In the data rows, 128 means zero.
Here is a table of points, one per row:
99,156,118,156,81,155,126,139,117,91,110,153,146,108,129,107,151,123,98,137,63,153,125,135,129,127,139,123,132,121,138,124,135,77,124,125,174,123,126,119,110,114,95,153,130,169,107,138,125,118,97,113,138,133,149,125,195,103,129,118,114,86,133,153
108,172,104,135,159,144,145,110,111,130,132,108,118,100,166,171,168,130,118,109,164,134,122,124,117,117,150,151,168,155,122,88,136,144,107,123,120,142,144,127,134,125,131,156,112,151,143,98,98,140,170,169,82,131,150,99,120,141,103,145,119,106,154,117
119,134,146,128,112,123,97,149,168,77,158,115,115,125,150,164,124,108,151,139,154,133,138,179,144,135,149,114,103,82,119,107,148,125,73,158,126,127,168,105,111,106,150,116,167,119,129,121,127,190,120,114,168,110,134,101,134,119,142,135,148,119,152,93
135,106,97,138,167,146,109,130,133,114,107,79,132,150,108,120,144,147,100,121,117,146,129,97,168,133,112,146,99,132,110,62,115,93,131,147,127,118,135,118,149,148,174,115,161,136,112,125,150,115,181,121,147,130,138,144,155,113,133,129,99,138,146,173
142,140,150,163,147,143,116,87,118,104,128,154,144,135,117,103,139,127,122,106,132,146,108,123,169,116,190,141,84,149,126,147,129,149,120,93,171,130,121,113,92,148,148,115,132,155,159,130,71,143,112,127,146,125,99,163,74,128,98,142,134,132,100,125
119,148,155,123,92,119,141,153,147,149,124,108,144,110,139,91,148,109,114,114,128,128,166,163,115,148,76,125,137,166,76,111,134,164,136,130,133,140,119,111,139,123,140,111,147,161,117,149,145,106,113,154,194,114,86,161,86,76,104,137,118,110,99,143
101,135,129,91,108,126,122,177,120,116,93,158,113,131,157,154,146,158,118,168,121,126,140,117,131,138,104,116,79,124,134,109,115,134,132,134,71,91,142,129,123,155,151,160,110,136,156,153,143,112,85,125,117,90,148,130,109,119,131,176,128,126,77,131
130,115,113,67,147,119,118,120,91,118,115,150,143,104,133,144,108,131,134,133,150,129,133,160,96,136,141,127,117,110,109,144,85,135,155,159,184,158,131,170,160,169,132,105,81,135,110,110,120,106,122,132,129,156,131,171,129,110,138,111,154,114,150,141
122,127,139,138,127,146,112,114,128,142,130,134,136,103,133,98,91,138,129,118,128,129,155,113,82,86,146,93,127,128,132,149,135,136,151,166,119,125,91,103,149,178,144,147,178,139,183,117,142,110,124,125,144,202,139,124,100,127,160,130,107,119,111,107
151,128,112,140,144,120,136,130,148,107,68,145,97,124,126,95,104,97,170,148,144,144,99,99,104,114,98,89,119,163,137,120,127,134,145,103,109,103,173,145,138,68,98,97,105,147,115,133,99,123,153,127,162,155,114,122,126,115,158,132,130,112,110,124
135,127,124,130,109,119,106,155,118,165,139,144,144,132,146,111,75,90,158,142,116,132,113,163,158,122,131,146,137,127,143,65,67,152,153,121,120,134,109,161,132,119,94,167,162,128,139,134,109,155,129,87,119,111,128,126,102,134,124,82,170,134,141,154
58,109,84,129,162,108,101,96,161,132,118,123,85,90,78,148,122,145,130,112,110,107,147,117,172,88,115,119,118,102,104,108,150,107,144,117,85,111,113,98,152,122,100,111,88,106,128,146,131,161,105,164,117,100,97,100,134,152,136,110,107,117,152,136
137,136,109,150,105,112,166,104,186,139,116,120,121,158,134,136,147,119,127,154,119,89,119,148,94,119,157,140,85,85,131,140,103,149,112,149,139,130,105,163,144,113,129,152,153,128,93,160,134,127,136,160,136,159,112,144,150,133,101,143,98,152,71,127
145,101,115,116,119,71,174,153,148,89,93,92,172,119,123,131,90,166,127,151,157,95,137,108,109,132,155,163,141,153,130,130,176,96,139,120,119,194,158,125,118,137,113,138,121,110,102,146,108,149,121,126,75,126,126,78,87,135,121,135,133,146,179,141
139,134,169,136,84,112,153,86,112,135,89,126,136,170,102,124,128,137,173,116,152,137,116,138,184,132,131,118,146,110,78,142,109,146,141,163,129,116,119,114,161,117,133,156,128,121,119,137,134,94,107,114,101,116,163,119,143,127,155,152,123,121,156,112
156,123,138,133,142,160,141,139,151,179,143,87,122,117,145,120,137,135,155,151,116,174,92,118,147,91,110,115,121,75,148,155,146,143,112,153,117,116,139,169,109,161,113,83,118,133,152,184,151,111,125,107,149,119,135,127,139,96,71,129,138,150,161,129
128,101,133,128,118,106,123,132,128,139,168,131,95,142,120,137,156,136,128,109,132,155,142,148,126,121,127,173,112,125,113,143,136,89,143,143,84,140,118,156,117,101,123,144,92,201,164,136,125,113,147,115,102,107,99,124,164,106,188,102,99,196,137,131
130,118,143,147,139,140,158,132,152,146,129,137,165,122,155,148,112,147,100,122,184,83,123,103,163,170,96,126,139,124,143,122,132,100,128,103,118,137,93,135,135,116,106,105,124,174,160,91,150,165,106,103,153,119,158,159,166,150,140,127,109,113,133,102
142,127,186,157,94,96,116,149,107,95,129,138,95,144,167,146,140,118,123,77,172,133,137,102,124,86,116,124,146,93,167,127,117,91,171,126,175,134,95,112,139,142,133,113,132,92,125,141,113,104,137,132,113,122,114,154,135,148,78,95,128,104,113,121
104,146,112,139,151,140,139,148,142,119,163,140,143,148,150,119,123,104,166,104,96,132,134,142,125,141,104,158,110,110,159,137,154,104,110,94,170,117,151,124,173,171,96,96,133,123,123,89,127,131,129,127,106,124,98,62,85,145,142,182,114,150,121,142
143,176,92,147,110,117,123,116,121,152,138,120,150,164,159,98,137,108,116,87,111,145,143,144,104,110,110,105,98,155,124,157,70,119,159,106,119,128,134,119,96,98,161,98,106,95,138,125,173,134,90,113,142,128,174,111,128,85,111,96,118,152,119,117
142,111,118,107,178,115,173,159,138,132,129,126,107,146,102,184,157,122,136,148,80,109,117,117,108,146,134,108,144,111,91,145,112,108,125,115,138,112,136,67,105,112,102,115,165,121,133,114,102,122,120,158,130,134,150,137,82,133,123,94,157,117,155,168
162,102,144,150,99,127,113,109,100,142,147,142,137,91,91,143,126,126,151,167,159,123,159,141,109,124,124,157,151,137,127,134,112,102,144,92,128,64,118,133,110,133,148,143,124,118,107,110,173,148,139,121,108,138,106,127,135,69,106,160,140,102,112,100
90,140,160,115,139,112,131,146,146,172,126,142,130,153,105,125,135,145,144,123,124,165,103,138,117,122,109,109,142,110,141,98,133,143,114,91,120,149,168,117,69,169,163,116,136,134,93,101,135,137,128,142,93,156,145,159,164,168,155,126,143,121,114,108
172,135,121,158,143,147,119,93,117,108,120,131,84,108,138,121,91,116,78,116,124,154,99,170,98,137,141,147,174,136,146,124,132,120,52,145,116,103,110,129,134,134,126,116,123,110,109,119,109,111,91,130,108,113,129,179,111,135,153,121,97,144,125,149
147,113,87,88,124,160,113,153,118,134,140,135,100,106,95,74,103,109,147,128,123,78,102,107,104,180,137,102,140,160,159,171,139,183,156,129,101,154,102,104,100,147,173,145,110,134,88,158,113,73,185,114,141,81,152,111,138,119,103,147,123,125,150,61
153,129,162,96,103,153,117,138,101,149,152,102,141,157,107,101,87,138,84,120,106,130,130,118,137,106,121,112,134,129,98,173,106,100,110,113,141,117,137,151,136,120,99,148,135,92,144,117,102,159,144,190,150,101,156,128,147,134,134,159,129,144,89,110
87,147,126,73,134,138,152,72,126,120,131,165,145,150,95,154,108,130,110,137,125,134,135,87,111,113,120,140,129,165,139,96,152,140,98,154,147,149,96,112,89,92,113,117,119,104,131,118,180,117,166,95,134,127,98,131,121,173,122,139,144,147,146,125
110,107,118,130,125,150,109,137,120,138,127,93,173,115,120,126,190,89,91,138,104,89,85,130,114,157,146,129,154,109,127,154,170,138,165,147,94,122,136,139,154,98,163,145,113,97,144,127,154,140,141,102,114,121,95,147,127,180,159,135,173,139,148,135
155,110,173,136,144,96,84,117,131,93,180,145,136,95,122,129,148,143,134,155,120,110,143,107,165,150,105,127,129,169,184,161,114,211,111,139,155,147,146,140,170,105,126,148,114,112,134,111,115,138,130,129,103,182,158,147,118,133,108,103,123,115,114,144
109,115,92,125,161,151,133,121,61,142,128,125,101,152,156,148,135,178,139,120,137,126,179,113,143,172,173,126,154,152,113,126,180,134,106,107,119,136,136,158,120,128,92,138,151,86,109,129,111,117,116,135,146,141,88,58,160,163,143,74,151,118,100,148
There is one direction along which these points spread out most. Where along it does each point below lie, from 0 to 99? The average is 50, and the first point in the table lies past the average. One standard deviation of the points above along it is 16.
145,101,115,116,119,71,174,153,148,89,93,92,172,119,123,131,90,166,127,151,157,95,137,108,109,132,155,163,141,153,130,130,176,96,139,120,119,194,158,125,118,137,113,138,121,110,102,146,108,149,121,126,75,126,126,78,87,135,121,135,133,146,179,141 17
151,128,112,140,144,120,136,130,148,107,68,145,97,124,126,95,104,97,170,148,144,144,99,99,104,114,98,89,119,163,137,120,127,134,145,103,109,103,173,145,138,68,98,97,105,147,115,133,99,123,153,127,162,155,114,122,126,115,158,132,130,112,110,124 55
119,134,146,128,112,123,97,149,168,77,158,115,115,125,150,164,124,108,151,139,154,133,138,179,144,135,149,114,103,82,119,107,148,125,73,158,126,127,168,105,111,106,150,116,167,119,129,121,127,190,120,114,168,110,134,101,134,119,142,135,148,119,152,93 44
135,127,124,130,109,119,106,155,118,165,139,144,144,132,146,111,75,90,158,142,116,132,113,163,158,122,131,146,137,127,143,65,67,152,153,121,120,134,109,161,132,119,94,167,162,128,139,134,109,155,129,87,119,111,128,126,102,134,124,82,170,134,141,154 56
104,146,112,139,151,140,139,148,142,119,163,140,143,148,150,119,123,104,166,104,96,132,134,142,125,141,104,158,110,110,159,137,154,104,110,94,170,117,151,124,173,171,96,96,133,123,123,89,127,131,129,127,106,124,98,62,85,145,142,182,114,150,121,142 35
109,115,92,125,161,151,133,121,61,142,128,125,101,152,156,148,135,178,139,120,137,126,179,113,143,172,173,126,154,152,113,126,180,134,106,107,119,136,136,158,120,128,92,138,151,86,109,129,111,117,116,135,146,141,88,58,160,163,143,74,151,118,100,148 14
101,135,129,91,108,126,122,177,120,116,93,158,113,131,157,154,146,158,118,168,121,126,140,117,131,138,104,116,79,124,134,109,115,134,132,134,71,91,142,129,123,155,151,160,110,136,156,153,143,112,85,125,117,90,148,130,109,119,131,176,128,126,77,131 57
155,110,173,136,144,96,84,117,131,93,180,145,136,95,122,129,148,143,134,155,120,110,143,107,165,150,105,127,129,169,184,161,114,211,111,139,155,147,146,140,170,105,126,148,114,112,134,111,115,138,130,129,103,182,158,147,118,133,108,103,123,115,114,144 57
130,115,113,67,147,119,118,120,91,118,115,150,143,104,133,144,108,131,134,133,150,129,133,160,96,136,141,127,117,110,109,144,85,135,155,159,184,158,131,170,160,169,132,105,81,135,110,110,120,106,122,132,129,156,131,171,129,110,138,111,154,114,150,141 57
143,176,92,147,110,117,123,116,121,152,138,120,150,164,159,98,137,108,116,87,111,145,143,144,104,110,110,105,98,155,124,157,70,119,159,106,119,128,134,119,96,98,161,98,106,95,138,125,173,134,90,113,142,128,174,111,128,85,111,96,118,152,119,117 77
156,123,138,133,142,160,141,139,151,179,143,87,122,117,145,120,137,135,155,151,116,174,92,118,147,91,110,115,121,75,148,155,146,143,112,153,117,116,139,169,109,161,113,83,118,133,152,184,151,111,125,107,149,119,135,127,139,96,71,129,138,150,161,129 65
